In the data rows, 500 means zero.
Here are some points, one per row:
tensor([498, 535, 620, 596, 353, 555, 440, 486, 516, 426, 781, 447, 521,
        438, 555, 519, 578, 614, 573, 491, 782, 384, 663, 403])
tensor([704, 716, 463, 417, 453, 346, 550, 590, 614, 346, 624, 480, 409,
        545, 519, 446, 564, 674, 512, 414, 491, 496, 478, 617])
tensor([372, 500, 520, 511, 547, 476, 469, 448, 536, 617, 505, 483, 518,
        495, 438, 552, 378, 579, 634, 537, 395, 364, 515, 582])
tensor([599, 551, 424, 724, 617, 462, 319, 453, 475, 412, 452, 566, 571,
        501, 546, 661, 663, 495, 429, 535, 550, 331, 380, 484])
tensor([385, 519, 530, 474, 411, 653, 579, 451, 373, 516, 582, 516, 333,
        555, 473, 468, 525, 613, 505, 602, 500, 460, 522, 480])
tensor([509, 530, 571, 418, 483, 390, 514, 484, 458, 532, 709, 549, 516,
        519, 583, 389, 464, 464, 414, 740, 496, 458, 520, 617])
tensor([548, 421, 634, 681, 637, 356, 349, 620, 257, 676, 450, 466, 573,
        507, 548, 614, 471, 677, 360, 542, 431, 541, 505, 621])
tensor([462, 378, 436, 497, 452, 495, 571, 430, 431, 441, 498, 409, 400,
        545, 482, 506, 510, 528, 418, 437, 494, 476, 478, 410])
tensor([445, 478, 576, 451, 438, 578, 492, 357, 439, 470, 425, 520, 477,
        410, 453, 444, 531, 456, 481, 477, 461, 562, 422, 515])
tensor([545, 416, 436, 497, 637, 528, 470, 513, 476, 432, 498, 460, 402,
        705, 457, 470, 386, 500, 462, 456, 564, 517, 583, 336])
tensor([563, 439, 457, 422, 377, 552, 506, 587, 512, 670, 570, 489, 452,
        336, 470, 545, 634, 444, 670, 503, 470, 480, 466, 366])
tensor([614, 648, 424, 517, 479, 382, 359, 599, 488, 484, 423, 467, 425,
        412, 749, 546, 393, 618, 481, 503, 503, 495, 551, 417])
tensor([488, 602, 431, 470, 513, 458, 407, 483, 423, 354, 595, 555, 356,
        403, 407, 484, 560, 491, 490, 413, 365, 459, 558, 594])
tensor([559, 416, 545, 429, 719, 622, 535, 429, 321, 503, 387, 676, 620,
        372, 527, 433, 516, 603, 542, 392, 711, 417, 559, 528])
tensor([435, 487, 465, 557, 461, 559, 478, 466, 462, 465, 576, 490, 404,
        570, 506, 446, 491, 492, 514, 472, 337, 401, 553, 388])
tensor([473, 630, 555, 556, 493, 685, 459, 583, 459, 531, 565, 431, 433,
        514, 681, 510, 441, 228, 354, 405, 520, 481, 477, 640])
tensor([464, 422, 470, 509, 566, 587, 491, 518, 558, 439, 486, 525, 486,
        597, 636, 402, 387, 503, 501, 512, 521, 378, 410, 389])
tensor([563, 383, 430, 489, 467, 550, 635, 645, 542, 472, 446, 667, 378,
        479, 430, 452, 525, 501, 428, 474, 467, 510, 525, 661])
tensor([468, 495, 690, 486, 499, 487, 300, 588, 662, 563, 454, 561, 402,
        305, 454, 372, 388, 664, 393, 483, 457, 494, 423, 326])
tensor([599, 403, 570, 377, 448, 508, 511, 567, 448, 524, 371, 484, 396,
        678, 581, 497, 450, 405, 527, 457, 660, 529, 556, 441])
tensor([248, 597, 386, 583, 461, 555, 490, 510, 441, 395, 486, 512, 511,
        453, 577, 498, 635, 454, 451, 393, 519, 549, 487, 502])
tensor([498, 449, 480, 486, 363, 460, 354, 465, 496, 567, 353, 548, 576,
        403, 370, 410, 441, 351, 511, 578, 490, 458, 524, 591])
tensor([500, 494, 376, 576, 468, 472, 482, 457, 603, 570, 435, 545, 781,
        509, 605, 420, 351, 399, 454, 414, 431, 426, 505, 440])
tensor([319, 669, 461, 406, 416, 298, 470, 475, 418, 555, 608, 714, 607,
        532, 406, 593, 380, 508, 541, 572, 590, 499, 494, 594])
tensor([561, 490, 686, 484, 586, 385, 566, 507, 470, 384, 385, 417, 514,
        403, 492, 688, 520, 236, 549, 506, 513, 356, 561, 511])
tensor([551, 621, 470, 641, 608, 650, 630, 495, 406, 456, 478, 519, 539,
        503, 486, 391, 435, 504, 747, 539, 429, 629, 470, 493])
tensor([415, 514, 403, 470, 526, 441, 519, 351, 613, 500, 381, 647, 374,
        460, 761, 526, 445, 395, 501, 542, 557, 554, 756, 554])
tensor([557, 425, 481, 418, 474, 430, 494, 533, 474, 420, 388, 640, 514,
        728, 456, 571, 602, 477, 457, 664, 519, 536, 445, 427])
tensor([491, 470, 366, 505, 447, 567, 508, 533, 574, 351, 540, 637, 536,
        425, 479, 639, 393, 599, 518, 518, 415, 413, 513, 524])
tensor([404, 545, 552, 383, 434, 657, 307, 562, 687, 603, 442, 482, 475,
        594, 491, 669, 490, 534, 561, 547, 556, 555, 546, 674])
tensor([440, 496, 664, 606, 390, 600, 630, 559, 446, 429, 542, 475, 550,
        513, 427, 593, 488, 572, 664, 456, 469, 382, 677, 507])
tensor([389, 448, 501, 541, 480, 410, 522, 409, 505, 441, 432, 432, 417,
        445, 416, 463, 536, 548, 476, 569, 474, 428, 489, 372])
tensor([461, 412, 460, 532, 545, 567, 612, 536, 402, 511, 463, 496, 445,
        543, 410, 415, 545, 466, 459, 464, 522, 387, 487, 485])
tensor([496, 381, 568, 409, 469, 424, 416, 532, 599, 442, 625, 548, 597,
        644, 539, 335, 705, 423, 627, 543, 340, 428, 627, 496])
tensor([330, 629, 356, 388, 630, 486, 626, 535, 446, 513, 480, 465, 502,
        441, 407, 527, 485, 505, 408, 434, 442, 550, 563, 480])
tensor([491, 526, 438, 478, 467, 610, 520, 469, 473, 480, 369, 419, 527,
        500, 611, 433, 701, 620, 509, 579, 443, 408, 459, 531])
tensor([380, 375, 484, 719, 418, 294, 519, 516, 471, 425, 488, 377, 553,
        467, 557, 414, 465, 509, 724, 529, 574, 806, 367, 521])
tensor([380, 475, 442, 581, 449, 532, 523, 683, 434, 568, 610, 502, 620,
        690, 476, 399, 459, 551, 474, 449, 628, 486, 451, 641])
tensor([717, 423, 476, 491, 452, 583, 513, 381, 554, 545, 440, 461, 513,
        424, 560, 484, 442, 645, 496, 413, 455, 470, 483, 592])
tensor([456, 494, 501, 659, 566, 533, 548, 544, 601, 514, 407, 604, 435,
        552, 533, 537, 518, 580, 447, 526, 488, 817, 582, 434])
tensor([642, 513, 365, 479, 454, 394, 481, 309, 434, 601, 513, 356, 411,
        467, 542, 515, 460, 492, 665, 398, 591, 482, 403, 593])
tensor([560, 613, 582, 587, 592, 609, 544, 412, 533, 430, 470, 543, 436,
        625, 506, 611, 514, 492, 659, 554, 386, 635, 311, 439])
tensor([587, 486, 595, 431, 405, 487, 722, 411, 370, 619, 610, 626, 475,
        469, 663, 559, 533, 535, 394, 630, 426, 469, 410, 386])
tensor([459, 696, 637, 594, 473, 403, 449, 320, 592, 461, 435, 630, 447,
        522, 306, 410, 588, 487, 412, 417, 663, 480, 402, 465])
tensor([479, 569, 475, 516, 621, 522, 599, 586, 694, 565, 508, 321, 478,
        436, 416, 569, 415, 437, 459, 651, 635, 373, 398, 431])
tensor([660, 698, 505, 538, 471, 524, 546, 566, 498, 694, 406, 397, 598,
        547, 333, 517, 512, 523, 370, 508, 420, 628, 730, 393])
tensor([380, 478, 661, 320, 616, 536, 362, 535, 437, 340, 469, 369, 521,
        378, 525, 465, 448, 537, 446, 535, 429, 700, 446, 564])
tensor([613, 438, 557, 590, 383, 575, 443, 516, 443, 424, 626, 499, 544,
        447, 486, 516, 446, 361, 592, 562, 421, 613, 499, 455])
tensor([577, 520, 546, 430, 467, 514, 490, 534, 377, 441, 536, 562, 503,
        480, 458, 374, 416, 347, 425, 378, 459, 514, 405, 414])
tensor([492, 394, 553, 426, 435, 415, 666, 512, 569, 468, 484, 495, 631,
        497, 469, 716, 418, 564, 443, 290, 400, 467, 439, 496])
tensor([491, 463, 367, 457, 608, 528, 497, 492, 467, 394, 500, 342, 582,
        390, 420, 451, 502, 515, 446, 694, 501, 479, 507, 553])
tensor([660, 409, 431, 481, 480, 499, 453, 458, 502, 427, 503, 432, 516,
        549, 388, 436, 555, 518, 401, 478, 534, 493, 496, 575])
tensor([533, 435, 570, 494, 824, 511, 511, 458, 650, 611, 804, 638, 662,
        412, 533, 595, 714, 447, 602, 481, 567, 744, 538, 502])
tensor([623, 611, 461, 361, 567, 515, 532, 510, 410, 438, 373, 487, 551,
        533, 420, 477, 433, 523, 572, 624, 614, 546, 572, 419])
tensor([483, 710, 557, 418, 447, 489, 573, 456, 630, 525, 474, 389, 687,
        617, 587, 438, 497, 496, 472, 464, 427, 447, 371, 544])
tensor([574, 391, 515, 643, 444, 446, 584, 333, 620, 479, 542, 445, 503,
        479, 430, 481, 420, 467, 319, 544, 498, 596, 642, 529])
tensor([492, 489, 564, 622, 556, 380, 643, 756, 646, 648, 418, 515, 281,
        447, 506, 432, 541, 385, 515, 524, 536, 446, 411, 771])
tensor([474, 340, 458, 391, 492, 621, 533, 445, 513, 428, 597, 469, 480,
        532, 465, 581, 404, 496, 415, 484, 524, 569, 330, 449])
tensor([482, 397, 445, 468, 385, 560, 419, 347, 480, 633, 442, 447, 511,
        540, 441, 609, 514, 441, 439, 469, 518, 523, 475, 542])
tensor([474, 461, 511, 453, 682, 379, 374, 388, 474, 658, 622, 429, 370,
        659, 455, 410, 505, 478, 642, 370, 378, 461, 571, 503])
tensor([548, 521, 331, 415, 411, 448, 352, 789, 561, 698, 557, 525, 497,
        382, 446, 597, 610, 460, 588, 445, 503, 522, 469, 360])
tensor([338, 470, 515, 449, 483, 457, 542, 519, 536, 471, 365, 398, 652,
        480, 646, 479, 666, 575, 464, 419, 537, 446, 547, 430])
There is one direction along which these points spread out most. Take the direction at right angles to it along which they spread out most. Go by this last direction. How many in every 100 of the points above lie lower along it than each point below? Answers are rounded to whole numbers. More than half of the points above lie lower than the first one.
tensor([435, 487, 465, 557, 461, 559, 478, 466, 462, 465, 576, 490, 404,
        570, 506, 446, 491, 492, 514, 472, 337, 401, 553, 388]) -> 71
tensor([492, 489, 564, 622, 556, 380, 643, 756, 646, 648, 418, 515, 281,
        447, 506, 432, 541, 385, 515, 524, 536, 446, 411, 771]) -> 0
tensor([473, 630, 555, 556, 493, 685, 459, 583, 459, 531, 565, 431, 433,
        514, 681, 510, 441, 228, 354, 405, 520, 481, 477, 640]) -> 11
tensor([509, 530, 571, 418, 483, 390, 514, 484, 458, 532, 709, 549, 516,
        519, 583, 389, 464, 464, 414, 740, 496, 458, 520, 617]) -> 53
tensor([496, 381, 568, 409, 469, 424, 416, 532, 599, 442, 625, 548, 597,
        644, 539, 335, 705, 423, 627, 543, 340, 428, 627, 496]) -> 87
tensor([415, 514, 403, 470, 526, 441, 519, 351, 613, 500, 381, 647, 374,
        460, 761, 526, 445, 395, 501, 542, 557, 554, 756, 554]) -> 50
tensor([338, 470, 515, 449, 483, 457, 542, 519, 536, 471, 365, 398, 652,
        480, 646, 479, 666, 575, 464, 419, 537, 446, 547, 430]) -> 34
tensor([614, 648, 424, 517, 479, 382, 359, 599, 488, 484, 423, 467, 425,
        412, 749, 546, 393, 618, 481, 503, 503, 495, 551, 417]) -> 3
tensor([498, 535, 620, 596, 353, 555, 440, 486, 516, 426, 781, 447, 521,
        438, 555, 519, 578, 614, 573, 491, 782, 384, 663, 403]) -> 85
tensor([563, 439, 457, 422, 377, 552, 506, 587, 512, 670, 570, 489, 452,
        336, 470, 545, 634, 444, 670, 503, 470, 480, 466, 366]) -> 52
tensor([482, 397, 445, 468, 385, 560, 419, 347, 480, 633, 442, 447, 511,
        540, 441, 609, 514, 441, 439, 469, 518, 523, 475, 542]) -> 29
tensor([474, 340, 458, 391, 492, 621, 533, 445, 513, 428, 597, 469, 480,
        532, 465, 581, 404, 496, 415, 484, 524, 569, 330, 449]) -> 84
